In the rows, zero is written as 128.
The same turns and mirrors carry the whole set onto itself and the rows of a family onto each other. Which other rows belong to the same family as each row named below? List them in the order they appear above.
These 32 rows form 4 families of 8 rows each.
Zega: | 121 | 125 |  88 | 133 | 138 | 153 | 130 | 130 | 110 | 148 | 132 | 113 | 122 | 105 | 122 | 125 | 134 | 133 | 139 | 123 | 112 | 114 | 117 | 135 |
Duge: | 127 | 148 | 106 | 119 | 104 | 109 | 130 | 113 | 141 | 140 | 154 | 111 | 132 | 124 | 140 | 110 | 139 | 163 | 150 | 117 | 145 | 126 | 133 | 149 |
kaliv: | 125 | 100 | 125 | 134 | 141 | 150 | 139 | 131 | 110 | 114 | 103 | 122 | 117 | 120 | 106 | 140 | 121 | 143 | 122 | 135 | 127 | 109 | 126 | 135 |
rar: | 118 | 129 | 114 |  98 | 104 | 111 | 128 | 111 | 105 | 115 | 127 | 114 | 119 | 114 | 113 | 136 | 125 | 126 | 143 | 134 | 138 | 104 | 119 | 154 |
lat: | 102 | 133 | 123 | 104 | 118 | 130 | 126 | 127 | 123 | 137 | 139 |  99 | 117 | 112 | 134 | 133 | 139 | 165 | 131 | 141 | 143 | 107 | 145 | 113 |
vit: | 114 | 134 |  89 | 135 | 132 | 142 | 138 | 121 | 115 | 159 | 138 | 107 | 126 | 106 | 115 | 122 | 132 | 133 | 135 | 119 | 120 | 112 | 120 | 131 |
rabe: | 101 | 135 | 129 | 105 | 125 | 125 | 122 | 124 | 124 | 135 | 133 | 101 | 123 | 120 | 134 | 130 | 143 | 162 | 131 | 147 | 140 | 104 | 154 | 124 |
lepo: | 120 | 130 | 115 | 104 | 107 | 101 | 129 | 104 | 108 | 110 | 122 | 112 | 118 | 113 | 119 | 138 | 127 | 137 | 150 | 133 | 138 | 115 | 113 | 156 |
nufof: | 121 | 125 | 107 | 101 | 107 | 107 | 135 | 108 | 109 | 119 | 124 | 113 | 130 | 107 | 115 | 142 | 125 | 135 | 145 | 131 | 134 | 118 | 110 | 163 |
ruk: | 133 | 118 | 135 | 125 | 116 | 114 | 133 | 118 | 138 |  98 | 122 | 121 | 126 | 137 | 126 | 122 | 123 | 178 | 126 | 124 | 161 | 124 | 143 | 154 |
Tul: | 136 | 117 | 145 | 120 | 120 | 116 | 132 | 120 | 139 | 107 | 126 | 123 | 120 | 134 | 121 | 124 | 129 | 183 | 134 | 132 | 161 | 126 | 141 | 152 |
Lun: | 126 | 146 | 108 | 126 | 110 | 118 | 132 | 117 | 136 | 136 | 153 | 109 | 138 | 115 | 135 |  98 | 139 | 158 | 153 | 114 | 142 | 136 | 130 | 153 |
levud: | 151 | 112 | 102 | 147 | 121 | 134 | 146 | 119 | 128 | 117 | 123 | 131 | 127 | 124 | 112 | 120 | 117 | 144 | 141 | 105 | 133 | 131 | 104 | 161 |
Fitem: | 130 | 123 | 143 | 120 | 108 | 106 | 140 | 114 | 141 | 106 | 125 | 120 | 128 | 138 | 123 | 125 | 127 | 173 | 134 | 129 | 160 | 121 | 142 | 149 |
zag: | 131 | 123 | 123 | 152 | 139 | 152 | 134 | 136 | 142 | 134 | 132 | 119 | 118 | 136 | 130 | 108 | 136 | 171 | 127 | 120 | 138 | 117 | 149 | 122 |
lumu: | 147 | 116 |  98 | 147 | 117 | 125 | 146 | 118 | 133 | 120 | 120 | 132 | 131 | 116 | 116 | 117 | 123 | 139 | 139 | 115 | 134 | 132 | 111 | 173 |
sala: | 105 | 132 | 133 | 105 | 129 | 133 | 123 | 126 | 118 | 133 | 137 | 100 | 119 | 128 | 130 | 133 | 137 | 167 | 133 | 137 | 139 | 103 | 147 | 112 |
Lufo: | 133 | 122 | 116 | 155 | 143 | 152 | 135 | 137 | 144 | 144 | 131 | 115 | 129 | 129 | 137 | 110 | 134 | 168 | 133 | 119 | 144 | 116 | 140 | 127 |
sal: | 150 | 114 | 108 | 148 | 128 | 129 | 144 | 117 | 128 | 117 | 117 | 133 | 133 | 132 | 111 | 118 | 122 | 142 | 142 | 111 | 130 | 129 | 114 | 171 |
nuf: | 119 | 126 | 115 |  97 | 103 | 107 | 133 | 107 | 107 | 109 | 125 | 116 | 120 | 115 | 109 | 140 | 126 | 138 | 139 | 133 | 128 | 119 | 118 | 159 |
leba: | 150 | 118 | 107 | 156 | 122 | 129 | 142 | 119 | 138 | 116 | 129 | 123 | 130 | 126 | 116 | 120 | 116 | 152 | 142 | 108 | 127 | 132 | 110 | 169 |
Vupu: | 125 | 101 | 124 | 126 | 136 | 141 | 137 | 127 | 115 | 118 | 104 | 123 | 111 | 127 | 110 | 152 | 121 | 148 | 119 | 137 | 130 |  99 | 128 | 133 |
Vigap: | 103 | 129 | 123 |  96 | 123 | 130 | 127 | 124 | 114 | 136 | 127 | 109 | 119 | 117 | 128 | 131 | 144 | 154 | 130 | 144 | 145 | 104 | 149 | 117 |
kubig: | 123 | 109 | 126 | 130 | 140 | 145 | 133 | 128 | 119 | 113 | 100 | 133 | 118 | 120 | 108 | 147 | 117 | 149 | 122 | 136 | 128 | 108 | 131 | 124 |
gupo: | 128 | 138 | 105 | 123 | 106 | 115 | 136 | 115 | 133 | 140 | 157 |  98 | 132 | 124 | 136 | 103 | 144 | 157 | 151 | 116 | 143 | 128 | 127 | 160 |
luf: | 125 | 107 | 121 | 131 | 128 | 147 | 138 | 131 | 118 | 106 |  99 | 133 | 115 | 128 | 108 | 153 | 118 | 150 | 129 | 137 | 133 | 110 | 129 | 137 |
Leve: | 127 | 140 | 110 | 122 | 117 | 112 | 130 | 113 | 133 | 147 | 158 |  99 | 135 | 115 | 138 |  97 | 142 | 156 | 143 | 115 | 140 | 125 | 129 | 149 |
zana: | 116 | 131 |  85 | 132 | 126 | 143 | 137 | 123 | 112 | 146 | 131 | 109 | 130 | 110 | 125 | 126 | 131 | 123 | 138 | 120 | 112 | 109 | 118 | 134 |
ponab: | 131 | 117 | 115 | 149 | 139 | 158 | 140 | 139 | 144 | 143 | 134 | 120 | 132 | 130 | 126 | 112 | 133 | 170 | 122 | 119 | 134 | 121 | 145 | 129 |
Zate: | 119 | 129 |  95 | 127 | 129 | 144 | 137 | 125 | 113 | 156 | 134 | 111 | 124 | 106 | 119 | 128 | 136 | 128 | 147 | 128 | 110 | 111 | 116 | 132 |
Rit: | 133 | 118 | 117 | 155 | 141 | 148 | 141 | 132 | 145 | 139 | 129 | 117 | 130 | 129 | 133 | 114 | 135 | 180 | 129 | 118 | 134 | 131 | 140 | 131 |
tuvo: | 138 | 114 | 142 | 117 | 113 | 117 | 131 | 123 | 135 |  94 | 117 | 125 | 123 | 137 | 130 | 127 | 128 | 173 | 137 | 133 | 153 | 124 | 138 | 154 |

Which other rows belong to the same family as zag? Zega, nufof, Fitem, leba, Vigap, luf, Leve
Which other rows belong to the same family as tuvo? Duge, kaliv, rar, vit, lumu, sala, Rit

The same turns and mirrors carry the whole set onto itself and the rows of a family onto each other. Which other rows belong to the same family as each row named below? List them in the order they appear above.
These 36 rows form 6 families of 6 rows each.
zubib: | 113 | 109 | 103 | 138 | 119 | 117 | 116 | 134 | 125 | 109 | 116 |
nid: | 158 | 115 | 137 | 109 | 146 | 104 | 129 | 150 | 111 | 128 | 125 |
sosi: | 155 | 119 | 110 | 124 | 134 | 132 | 105 | 123 | 138 | 142 | 131 |
mizo: | 139 | 111 | 116 | 126 | 117 | 105 | 132 | 143 | 113 | 155 | 115 |
mekal: | 135 | 101 | 125 |  99 | 151 | 122 | 117 | 144 | 140 | 106 | 113 |
mibo: | 118 | 111 | 108 | 106 | 125 | 124 | 147 | 127 | 146 | 114 | 123 |
vuva: | 123 | 124 | 109 | 135 | 120 | 113 | 139 | 128 | 118 | 102 | 134 |
Baliz: | 129 | 118 | 110 | 146 | 116 | 106 | 124 | 138 | 105 | 124 | 124 |
lomiz: | 154 | 108 | 128 | 117 | 118 | 107 | 125 | 162 | 146 | 143 | 128 |
vak: | 146 | 105 | 133 | 135 | 124 | 113 | 116 | 137 | 102 | 117 | 103 |
nedi: | 121 | 110 | 106 | 144 | 116 | 111 | 113 | 139 | 113 | 121 | 115 |
Movof: | 114 |  99 | 104 | 112 | 123 | 125 | 126 | 134 | 146 | 127 | 106 |
bani: | 143 | 123 | 119 | 120 | 119 | 105 | 153 | 136 | 114 | 143 | 131 |
levul: | 146 | 118 | 135 | 125 | 128 | 116 | 141 | 125 | 109 |  97 | 121 |
fek: | 156 | 125 | 111 | 119 | 136 | 134 | 118 | 117 | 141 | 131 | 141 |
teleb: | 153 | 119 | 135 | 102 | 149 | 110 | 140 | 143 | 121 | 112 | 132 |
Vola: | 130 | 101 | 126 | 124 | 129 | 126 | 120 | 128 | 125 |  93 | 102 |
tezun: | 151 | 121 | 109 | 118 | 136 | 137 | 112 | 118 | 145 | 130 | 136 |
Nebav: | 160 | 126 | 113 | 121 | 135 | 130 | 117 | 120 | 135 | 138 | 141 |
sipo: | 114 | 115 | 105 | 134 | 120 | 118 | 129 | 129 | 127 |  99 | 126 |
Dilu: | 159 | 123 | 112 | 124 | 134 | 130 | 110 | 123 | 133 | 143 | 136 |
palo: | 135 |  98 | 128 | 131 | 126 | 120 | 110 | 135 | 116 | 108 |  96 |
mekop: | 152 | 116 | 128 | 109 | 121 | 112 | 142 | 153 | 154 | 126 | 139 |
duf: | 156 | 116 | 129 | 114 | 119 | 107 | 137 | 158 | 145 | 137 | 136 |
vadi: | 152 | 104 | 133 | 112 | 145 | 107 | 112 | 155 | 115 | 133 | 112 |
Kuza: | 140 |  96 | 127 | 107 | 148 | 116 | 106 | 152 | 130 | 122 | 106 |
Nulom: | 142 | 112 | 130 |  96 | 152 | 119 | 135 | 140 | 135 | 101 | 126 |
doram: | 151 | 117 | 108 | 121 | 135 | 136 | 106 | 121 | 144 | 136 | 131 |
Lige: | 144 | 110 | 124 | 107 | 122 | 117 | 135 | 152 | 163 | 121 | 133 |
Fefez: | 151 | 115 | 137 | 132 | 125 | 110 | 132 | 132 |  99 | 112 | 115 |
puve: | 141 | 103 | 122 | 109 | 121 | 117 | 124 | 156 | 163 | 127 | 124 |
naveg: | 130 | 125 | 112 | 141 | 117 | 107 | 136 | 133 | 107 | 114 | 134 |
vavo: | 135 | 111 | 130 | 121 | 130 | 124 | 135 | 123 | 122 |  88 | 114 |
moza: | 146 | 102 | 123 | 114 | 119 | 113 | 119 | 161 | 155 | 138 | 122 |
leb: | 125 |  98 | 108 | 122 | 119 | 115 | 118 | 143 | 129 | 147 | 103 |
Birum: | 133 | 123 | 115 | 110 | 123 | 115 | 161 | 127 | 130 | 122 | 135 |

Which other rows belong to the same family as bani? mizo, mibo, Movof, leb, Birum
Which other rows belong to the same family as moza? lomiz, mekop, duf, Lige, puve
Which other rows belong to the same family as tezun? sosi, fek, Nebav, Dilu, doram

The same turns and mirrors carry the whole set onto itself and the rows of a family onto each other. Which other rows belong to the same family as each row named below? List them in the order they appear above.
These 32 rows form 4 families of 8 rows each.
Nup: | 148 | 119 | 127 | 148 | 114 | 142 | 106 | 121 | 127 | 138 | 152 | 132 |
navi: | 171 |  93 | 143 | 144 | 109 | 114 | 138 | 144 | 127 | 134 | 137 | 118 |
lol: | 152 | 142 | 150 | 155 | 141 | 130 | 105 | 138 | 115 | 131 | 130 | 122 |
muved: | 146 | 125 | 161 | 136 | 110 | 112 | 111 | 139 | 103 | 148 | 135 |  98 |
koz: | 169 | 100 | 146 | 143 | 109 | 111 | 106 | 148 | 134 | 130 | 140 | 108 |
vog: | 159 |  95 | 143 | 160 | 112 | 130 | 114 | 138 | 135 | 143 | 142 | 124 |
buk: | 159 | 104 | 165 | 151 | 112 | 114 | 125 | 148 | 122 | 129 | 151 | 119 |
lebu: | 160 | 101 | 125 | 124 | 140 | 150 | 129 | 136 | 130 | 118 | 134 | 137 |
Boko: | 163 | 116 | 149 | 133 | 123 | 126 | 114 | 130 | 103 | 144 | 156 |  87 |
Zur: | 159 | 103 | 162 | 115 | 120 | 142 | 120 | 156 | 104 | 115 | 120 | 111 |
zafe: | 141 | 102 | 128 | 107 | 122 | 125 | 128 | 148 | 110 | 121 | 145 |  97 |
vobov: | 138 | 127 | 140 | 117 | 141 | 151 | 135 | 126 | 101 | 135 | 129 | 127 |
kug: | 160 | 107 | 159 | 112 | 136 | 120 | 134 | 153 | 108 | 128 | 117 | 104 |
Gik: | 152 |  94 | 132 | 124 | 124 | 142 | 133 | 135 | 114 | 133 | 158 |  94 |
Zuz: | 139 |  89 | 138 | 113 | 122 | 124 | 120 | 122 | 108 | 128 | 155 | 109 |
biti: | 153 | 115 | 109 | 133 | 133 | 136 | 117 | 116 | 111 | 137 | 144 | 126 |
zovo: | 154 | 134 | 153 | 136 | 116 | 129 | 113 | 120 | 105 | 129 | 133 |  89 |
Dal: | 148 | 125 | 124 | 144 | 130 | 120 | 122 | 117 | 131 | 150 | 149 | 125 |
menez: | 135 | 134 | 143 | 116 | 141 | 148 | 102 | 130 | 108 | 132 | 133 | 117 |
Salin: | 148 | 132 | 141 | 142 | 126 | 125 | 103 | 143 |  93 | 135 | 139 |  96 |
sibe: | 168 | 138 | 148 | 147 | 128 | 138 | 121 | 152 | 126 | 137 | 115 | 126 |
loto: | 155 |  85 | 136 | 106 | 109 | 131 | 135 | 136 | 118 | 134 | 139 | 114 |
rifif: | 156 | 121 | 127 | 137 | 122 | 131 | 120 | 128 | 113 | 144 | 171 | 124 |
pinoz: | 154 | 113 | 177 | 127 | 116 | 126 | 123 | 158 | 124 | 129 | 125 | 110 |
kaso: | 153 |  93 | 134 | 124 | 135 | 133 | 127 | 155 | 130 | 136 | 136 | 146 |
bek: | 160 |  96 | 145 | 118 | 124 | 137 | 138 | 131 | 142 | 129 | 130 | 139 |
Vike: | 150 | 106 | 159 | 123 | 128 | 131 | 121 | 146 | 122 | 122 |  98 | 111 |
Zop: | 144 | 112 | 136 | 127 | 126 | 137 | 127 | 144 | 131 | 121 | 113 | 148 |
Zoka: | 147 | 133 | 142 | 101 | 137 | 132 | 126 | 136 |  99 | 122 | 127 | 111 |
nesa: | 155 | 133 | 154 | 137 | 126 | 120 | 107 | 139 | 121 | 133 | 111 | 141 |
roko: | 147 | 124 | 121 | 109 | 138 | 148 | 116 | 126 | 113 | 136 | 118 | 116 |
vepe: | 166 | 125 | 158 | 153 | 128 | 138 | 113 | 127 | 125 | 144 | 124 | 139 |

Which other rows belong to the same family as Zoka? lol, vog, Boko, biti, loto, pinoz, Zop
Which other rows belong to the same family as Gik? Nup, buk, kug, Salin, bek, nesa, roko
Which other rows belong to the same family as Vike? navi, muved, lebu, zafe, menez, rifif, vepe

